The rows of Y fall into 4 groups, which share some directions, and each row is roughly a mix of its group's hidden directions.
Y, 140 rows:
[[-33  -2   9   1 -21   9 -35   4 -11   1  25]
 [-13   3  11  -2   0 -16  17 -26 -44  11   5]
 [  8   6  11  -9  23  -8  -2  15 -41  -9  28]
 [  4  42 -11 -11  12  25 -16 -21   6  -4   5]
 [-10 -27  -2 -39 -11  10  17  -3  -4 -27   5]
 [-22  17  28 -13  -9   0 -23 -29  -7 -17 -11]
 [  5  12   7  24 -31  -6  28 -16   9   2  27]
 [ -8   3   2  22  37  19  -2 -11 -21 -25  -9]
 [  9  10   2  23 -20   2  38 -22  12  19  -3]
 [  9  -9  19   5  19  18 -23  -1 -12   0 -42]
 [ 10 -11  -5 -17  11  28  19  18  -1 -30  25]
 [-13 -24  -3 -14  29  20 -22  -6 -11 -11 -25]
 [ -8 -30   4  -4  23  13 -30  23 -11  -6  18]
 [ 16 -22 -10 -11  24  23  15   9 -15   3 -31]
 [-27  15  21  -3 -11   9 -20 -28   7  -7 -28]
 [-22  12 -12 -11  22 -42   7 -12  14  -4   2]
 [-44  -4   0 -16 -30 -10  15   3  -4 -11   2]
 [ -9  13 -11  17  -2 -27 -45  11   5   8  -6]
 [-19  -2 -19  27 -12  -3 -12  15  15 -23 -28]
 [ 30   1   5  32   3   0  20 -18  -2  29  -2]
 [-20  -5 -13  -8  -1 -17   7 -46  -4 -22  -2]
 [-18  10  19  -4  13 -10 -35  11  10 -31  12]
 [-16  17  -1   5 -36   5 -13  30 -16 -11  16]
 [  7 -20 -14  22  -4  -2  35  14  26   6  20]
 [ 12   0 -18  32  -7 -16 -13  -8   7  11 -37]
 [ -6  -6  -3 -29  10  -6 -12  21 -29 -32  13]
 [ 19  16  29 -15  -1 -20  12 -18   6 -14  28]
 [-28  -4  -7  21  -5   8  30  15  -5 -31 -10]
 [-10  37 -23   7 -16 -13  22 -12   8  21  10]
 [ -4  28   3 -19 -10  14  23 -21   1  33 -12]
 [  8  -3  12  21  -3 -31  13 -18  10  33 -16]
 [-34  10  11  -2  -7 -19   5   5  26  19  27]
 [ 14  27  -9 -13  20  -3   4  11  15  25 -32]
 [-21  13 -20 -13 -11   4  11  10   2  45  10]
 [  5  32  16  -4   2 -20  13  16  22  -1 -32]
 [-17  23  -5  -7 -34  28 -10 -11  -5  -4  23]
 [ 18 -16  23   7  -2 -22  -3  27   8  -6  34]
 [ 17  13  -1   7   4  21  15  11  10  33 -34]
 [  6   5  -9   8 -16   6  11  -5  44  25 -19]
 [-19  -3  27  -8 -13  12 -20 -23  13  11  30]
 [ -7 -24   5  -4 -10 -16   0 -13 -16 -40  22]
 [ 15 -15  -5 -18 -17   0  33  32   7 -10  16]
 [ -2  34 -21   3 -26  14  -3 -13  -8   4  30]
 [ 31 -11  11 -14 -40   2  -3 -23   7   8  -1]
 [ -6 -10  -8   7 -20 -22  16   3  -4  26  38]
 [ -1 -33 -38 -12   4  -2  -6   1  15 -13 -23]
 [ -3   0  19  -8   1  25 -15 -19  -5 -37 -24]
 [  3   7 -21   6 -19  13 -35  16  16  17 -23]
 [ 17   9  10 -12 -28  28  32  13  16   0  -6]
 [ 19 -16  13 -36  -4  -8  -7  -6 -21   5  30]
 [ 28 -14 -22  -4  24  10   0   0  -5 -21 -31]
 [  1  -5  15  32 -15   0   9  26  -4 -10  36]
 [ 31 -18 -20  17   1  24  -2  19 -12 -22   8]
 [ 11 -34  10  12 -26  21  20  19  -9 -12   1]
 [ 11 -15   6  10  15 -10  12  37  12  33  -6]
 [-11   5 -28  -3  13   4  11 -47   1  12   4]
 [ 34  29   0 -14 -13  21  -7 -16  -3  -4 -22]
 [-12 -13   8 -14 -15 -20  -6   3 -22  -3  43]
 [ -5  31  -8  16  -2 -15  25   3  21  27  17]
 [ -7  38 -19  11 -18   2  22   0   7  27  -9]
 [  0 -18 -21 -38   9  -7  24 -26   0  -1   3]
 [  1 -31 -35  -3 -12 -23 -20  11  -1   6 -15]
 [ 14  20   2  33   0  -4 -21  20  16   6 -29]
 [ 40   6  -6  -9 -18   4  14  -4   7  28 -22]
 [-18   8  -6  17  13  16 -21 -25  19  -3 -32]
 [-42   9  -6   8  30  22 -10 -11  -4  -3  -6]
 [ 25  -4  18   9 -12  21  33 -14  -4  13 -22]
 [  7  19  19 -10   4  19   1 -13 -11  38 -25]
 [-39   6   9 -29 -11 -14 -18  -1 -18  -6  14]
 [ 28  11   7 -14  22  -2 -30 -18  -1  27   3]
 [-37 -11 -17   7 -22  15   9   9  19  17  14]
 [ 14 -15 -37  -6  -5  -4 -24  18  22  -2 -20]
 [-22   9  14 -24  14   2  -9 -14  -4  11 -41]
 [ 22  16   5   3  24  -8 -42   0 -11  15   6]
 [ 38 -25  -7   8  21  23  -7   5  10 -17  -6]
 [-32  15  22   7 -15 -30  25  -5 -10   0   0]
 [ 10   2  -4   1  10  29 -33  26   3  -8  27]
 [ -7  -4   4  15  10 -26  39  -2 -19  12 -22]
 [  7 -15 -10  -5  -4  13  40  -7  13  -4 -35]
 [ 11 -13   3 -32  17  24   1 -34  13   4 -10]
 [-11 -12 -10  31 -21  11  -2   6  34 -16 -16]
 [-17   3  17 -13  16 -14 -12  24   6 -24 -32]
 [-33 -21 -19  17 -35  11  -3  -6   4   5   6]
 [  2  -8   3  -7  17  41   5  13  12 -34  -6]
 [ -8 -24   0  26 -18 -23  -1  -8  11 -30  19]
 [  6  45   4 -10   2   2   1 -20  17  23 -16]
 [ 20  13  10 -23  17 -12   4  20 -24  12  29]
 [-32 -24  17 -24  -4  -3   0 -20 -26   3  -6]
 [-27  14 -11 -26   4  -1  -6 -24   9   9 -34]
 [-11 -23   8 -18 -37  17  -3 -27   2 -11   9]
 [  3  27  12  10 -15 -15 -14 -28  13  17 -27]
 [-17  31   4   2  13  31 -24   7   6 -12  20]
 [ 15  12  -9  29  18   7  11 -19  11  19 -32]
 [  1 -13  26   5  -2  -5  42 -23  19   4   3]
 [-16  -7 -18  -9 -28  -1  24   4  29   0 -26]
 [ 25   2   8   0  13  -1 -10  36 -11 -10  33]
 [-37   3  14 -15   0  15 -25 -13  -5   1 -28]
 [ 31  15 -16 -14  -9 -17  14 -35   4  10  -7]
 [ 19 -20  10  19 -20  16   6  11  30  -1  26]
 [ -3  35  22  19   2  28  10   7  23   2  -6]
 [-11  19   8  -1  20  14  10 -20  16  -5 -41]
 [-15 -15  26 -16  15  32  19  -5  12 -18 -10]
 [-18   8   1  35  28  17 -11  14   3 -11 -22]
 [ 23 -17  15  26  -9   3   0   6  -3 -20  37]
 [-21  16  20  30  -6  24 -16   4 -20  18  -3]
 [ -8 -12 -30  11 -22  19   2  22   0  -1  33]
 [ 19 -32 -21  -5  18  25 -27  -6  -5  -2   6]
 [ 13  27 -19   2 -10  13  15   1   2  34 -26]
 [ 21   2 -18 -11  28  22 -10 -22  21   0 -20]
 [ 42  -3 -17  -2  -4   5   0  -1  18  14 -31]
 [-38 -13   9   1  10   3  29   5 -11 -26  13]
 [  6  21 -21  -5   8  11  -6  -2  33   5 -37]
 [ 17   8 -11   1 -21 -10 -36  15  31  -6 -10]
 [ -9  -2  27   5   6  34 -17 -11   1 -34   1]
 [ 10  11  12 -20  15  15 -18 -24  25  30   4]
 [ -9 -15  -6  19 -21  -8  18   9  11  24  37]
 [ -1  16  -9 -29  17   2   9   7 -10  38 -20]
 [  6  22 -26  -2   3   1  19  -6   6  37 -26]
 [ 21  14  13  31 -13 -13 -35  -5  -4 -13  10]
 [ 25  21   1 -28  -6 -28  -5  -9   2 -17 -24]
 [  4  -8  23 -10 -17   1  24  -7  -3  20  40]
 [ 11   8  -2 -20  33  10 -15 -31  -1  13 -21]
 [-29   0   7 -34  11  12   0  -4   4 -36   0]
 [ 21   5   6 -27  19  -2  27  13 -25   5  22]
 [ -1  -5   7 -10  -3  -8  12  32 -26 -21  32]
 [-15  11  13  32 -26  19  29  -7   8   4  -5]
 [ 18  18   4 -10  24  14   3  -4  15  13 -41]
 [-25 -11 -17 -17   7 -11   6 -17 -33  25  10]
 [-10  15  18  46  14   4  -4  -9 -17   5  15]
 [-39 -21   4   6 -11 -16  -8   7  13 -16  27]
 [-19   5  19 -10  -3 -15 -35 -20 -18 -20 -13]
 [ 21   1  -9 -15  19  33  35   7   8   1  -8]
 [ 11  15  34 -12  17   4 -15 -11 -19  21 -22]
 [  6 -42  21   6  16  -2 -10  27  -1  -2  14]
 [ -3  14 -17   1  20  38 -18  -1  21   1 -22]
 [  4  -3   1   1   4  20 -21  49  -8  17  -1]
 [-13 -19  13 -26  22   2  18 -12  -1 -28 -22]
 [ 11 -33  14  18  -4 -19   0  16  -8 -30  17]
 [ 24  39  -4  -6  14  12   0  10  28   9 -13]
 [ 10  -4  13   0 -39  33   8  21  -5   8   9]]
In each list below, four rows fit none of the groups, and each other row fits one group, some only roughly. Which are they? Name them in the order they come.
  * Q92: [ 31 -23  -5   3 -10  15  34  16  15 -10   4]
  * Q127: [ 11 -19 -21  -1  36   1  10  29   0 -10 -18]
  * Q537: [  6  31   7  34  15 -12 -10  20 -16   9  13]
  * Q130: [ -3 -27  20  -3  -8 -12  21   6 -38 -16   7]
  * Q631: [  9   3 -10 -35   6 -18  27   0 -31   7 -10]
  * Q174: [ 29   8 -13 -20  -7  18  24   3  -6  -4 -33]
  * Q173: [ -7 -12  21  27  12 -16  31 -13  -8 -23 -12]
  * Q875: [  2 -44  14 -26  17  -6  -1  14  -2  -9 -14]
  * Q973: [ -8   5 -17  -6  25 -14  17   5 -11  -6  44]
  * Q97: [-14  20  -3 -32  13  -2  32   5  14  24   3]
  * Q274: [ 11   2  20  -5 -12  19   4  -1  -5  -6 -50]
  * Q200: [  3  40   7  -4  23  -1  33   2  17  -2 -10]
  * Q258: [ 22  27  -9 -25   5  -5   9 -28 -22 -10 -13]
 | Q130, Q174, Q875, Q973
  * Q702: [-14 -37  23  -6  -7  -2  36   8  -1   0   7]
  * Q816: [ 23 -29 -17  -2   5 -11  14   9  -7  37 -11]
  * Q900: [-19 -17   3  24   9  -3 -14 -23  26  -8 -29]
  * Q475: [26 -3 18 28 14 -1  7 19 18 28 12]
  * Q143: [ -4 -12  -8   9 -14 -42  31  -9   6  11  11]
  * Q388: [  3  30   8  15  -3   8  22 -36  23  -7  -6]
  * Q911: [-20 -30   1  14 -36  -7  -6 -11  -9 -23   4]
  * Q446: [ 10   7  22 -15  10  -1 -26   8  -7  10  42]
  * Q540: [ 12 -11  19  17 -11  17  27   1  -7 -31  23]
  * Q946: [-12   5  20   8 -36 -22  24   4  22   4  11]
  * Q785: [ 17  -3  18  -1   2  19 -20 -12   3 -26  37]
 | Q702, Q900, Q540, Q946
  * Q133: [  2  -5 -24 -18 -28 -21 -14  19 -25  -4  16]
  * Q235: [ 32 -28  -5   5 -21 -29   1   6   9  17  -9]
  * Q858: [ -4 -39  13  -5  -5  25 -11  28  12  -6  14]
  * Q211: [-25 -18   2 -12  17 -20  -4   7  14 -40   4]
  * Q472: [-29   6  10 -13  21  -4  22 -15  -2 -19  30]
  * Q301: [  1  -3  30  32 -21 -12  12 -16   8  19  17]
  * Q105: [ -6   8 -33 -10   6   1 -23  21 -10  20  28]
  * Q978: [-35  18   3  16   9   4 -21 -29  10  10  15]
  * Q861: [ 29   9  15 -20  19  12 -27  10 -18  17  12]
  * Q504: [ 7 36  6 -6 16 -1 10 31 19 21 10]
 | Q235, Q858, Q978, Q861
  * Q459: [ 25 -11 -13  -3  19  13  19  16  10 -38   3]
  * Q598: [-16   8   0 -39 -20 -11  27  -1  -6  12  20]
  * Q957: [ 38   4 -14   7  26  -7  21  12 -19   8 -13]
  * Q791: [-26   0  -8 -14 -11   5   2 -21 -43   6  12]
  * Q604: [ -7  11  -7  -9 -20  -3  20  25 -10 -17  39]
  * Q320: [-13   1 -25  14  -1  30 -17  19  22  -6 -23]
  * Q514: [  2   2  17 -13   9  23  35 -15  22  14  20]
  * Q770: [-20  -4  19 -28  22 -15  -5 -30  -3  19  -6]
  * Q730: [ -1 -18 -10 -19 -14 -36  22   7  27   6 -10]
  * Q429: [ 21  28  -2 -25   7  31  10 -10 -17  11 -12]
  * Q469: [ -9  -1  25  20  11 -27  -4  -3  23  30 -15]
 | Q791, Q604, Q770, Q730
  * Q485: [ 14   3   2  46   0  -3  25  15 -17 -10   5]
  * Q137: [ 16  -7 -11   4 -13  -8 -11  18 -32  32  22]
  * Q902: [ 19 -19 -37  28 -10  -6   1  20  -4 -11  10]
  * Q645: [  2  18 -15  -3 -10   0 -25 -20   2  36 -25]
  * Q520: [-16  -6   3  -4 -12  12 -32  32 -19 -20 -14]
  * Q685: [ -3   8   4 -12 -12  11   1 -15 -13  19  49]
  * Q226: [ 28  33  -2 -15  15   1  23  10  -2  17  19]
  * Q184: [-18   9  14  33 -10  10 -19  14  -8 -29 -16]
  * Q23: [-16   2 -11  -7   8  44 -26   1 -20  -8  -4]
  * Q498: [ 25  -2 -19 -20 -21  -3   7 -23   6 -12 -32]
  * Q177: [-27  29  -4  13   6  20 -10 -13  -4   1 -34]
  * Q430: [ -1  14   7  21   0  10 -26 -24  30  24 -11]
  * Q115: [ -6  -2 -31 -10  -2  23 -34  24  12   8   5]
  * Q342: [-20 -10  27  10 -17  12  10  -9  -3  -7  40]
 | Q685, Q184, Q498, Q177
  * Q125: [ 10 -29   3  -6 -25  15  33  -8  21  -1   9]
  * Q164: [-23  11 -18  -7 -10  -1  16  35  23 -19  -8]
  * Q901: [ 12   6  18  -9   7  14  13 -27 -29  28  18]
  * Q228: [-17  17 -31 -23   0 -22 -10 -23 -14 -10  10]
  * Q827: [-32  -4   0 -16  26   0 -17   8 -25  25  -8]
  * Q49: [ 26 -14 -37  14 -10 -14   8  13 -13  21   4]
  * Q601: [ 18 -26 -13  11  10   2  -1  32   6  12 -33]
  * Q153: [ 22  12   0  12 -27   2   3  -6 -11 -15  41]
  * Q339: [-27 -10   6  -9  12 -30   1 -21   5 -33  -9]
  * Q706: [  5  22  18   7 -35  -9 -11  22  -8  20  18]
  * Q734: [  1 -19 -23   1  21  17 -13 -23 -16  20 -26]
  * Q810: [-34 -17  19 -10   2   1  13 -28  -4   8  26]
  * Q727: [ -2  -2  24   0  15  12  -1  16   8  -8 -48]
  * Q562: [ -8  12 -16  16  -3   5 -22  -1 -41 -10  24]
 | Q827, Q601, Q810, Q562
  * Q568: [ 10   9 -22  -8   8  44 -22  -4 -17  11   5]
  * Q42: [16  8 -1 -5 23 25 13 37 17 17  7]
  * Q19: [-19   2  41   0 -16  -1 -13  -4  11 -27 -16]
  * Q635: [-31  35 -29  -7  -2  -6  -3 -21  -2  -4   7]
  * Q231: [-14 -11  30   9 -33   2 -15 -15 -11 -19  17]
  * Q963: [-10  16 -27 -20  11  -9 -22  26 -14  11  22]
  * Q557: [  9  15  32  -9 -13  18  13 -27 -17  16  15]
  * Q466: [-15  14 -19   7   0 -29 -21  28 -19  -3  18]
  * Q811: [  9  12  14 -29  -4  -9 -38  24   8 -11  -4]
  * Q259: [ 29   9   4  24  31  14 -17  19  -7  -7  13]
  * Q990: [-38   8 -12 -16  23 -17 -10 -26 -11   1   0]
  * Q579: [-40  -6 -18  20  -4   1 -23 -19  17  -8   3]
  * Q445: [-11 -18   3   0   1  26  11 -38  25   3 -18]
  * Q572: [ 28 -12 -21   4   0  34  -3  25  -4  18 -12]
 | Q19, Q466, Q811, Q579
  * Q86: [-27   5  11   3 -16 -10  -3  -7  25 -36  19]
  * Q270: [ -1   3  12  19 -22  22   5  36 -21  14  10]
  * Q427: [  7  30  19 -37  13  -7   8   5  -8  -5 -23]
  * Q508: [-10 -25 -20  -7  15 -26   5  12 -14  25 -23]
  * Q328: [ 10  37 -26 -23  17  -9 -20   2   4  11   6]
  * Q588: [-29  -5  12 -33   4  -4  12   4  14 -20 -27]
  * Q61: [  2  11  12 -25  19   0  36  19  21  -2 -18]
  * Q832: [23 26 13 28 17  3 -7  9  8 28 13]
  * Q597: [ 33 -18  -2  34   6   9 -11 -24   3   7 -11]
  * Q966: [ 15  27  13  18  -8  -1   0 -40  19  10   5]
  * Q335: [-21  11 -15   3  10   6 -39  19 -14  15  19]
  * Q726: [  1  -5   5 -13  19 -24  10 -40  20 -15 -12]
  * Q752: [-26  11  -3 -13   7 -19  -1  23 -34 -19  11]
  * Q719: [  9  16   6  24  13 -16 -16  22 -37  -1  12]
  * Q837: [-12  16 -26   3  10  -2   0  29   2  32  24]
 | Q427, Q588, Q61, Q966
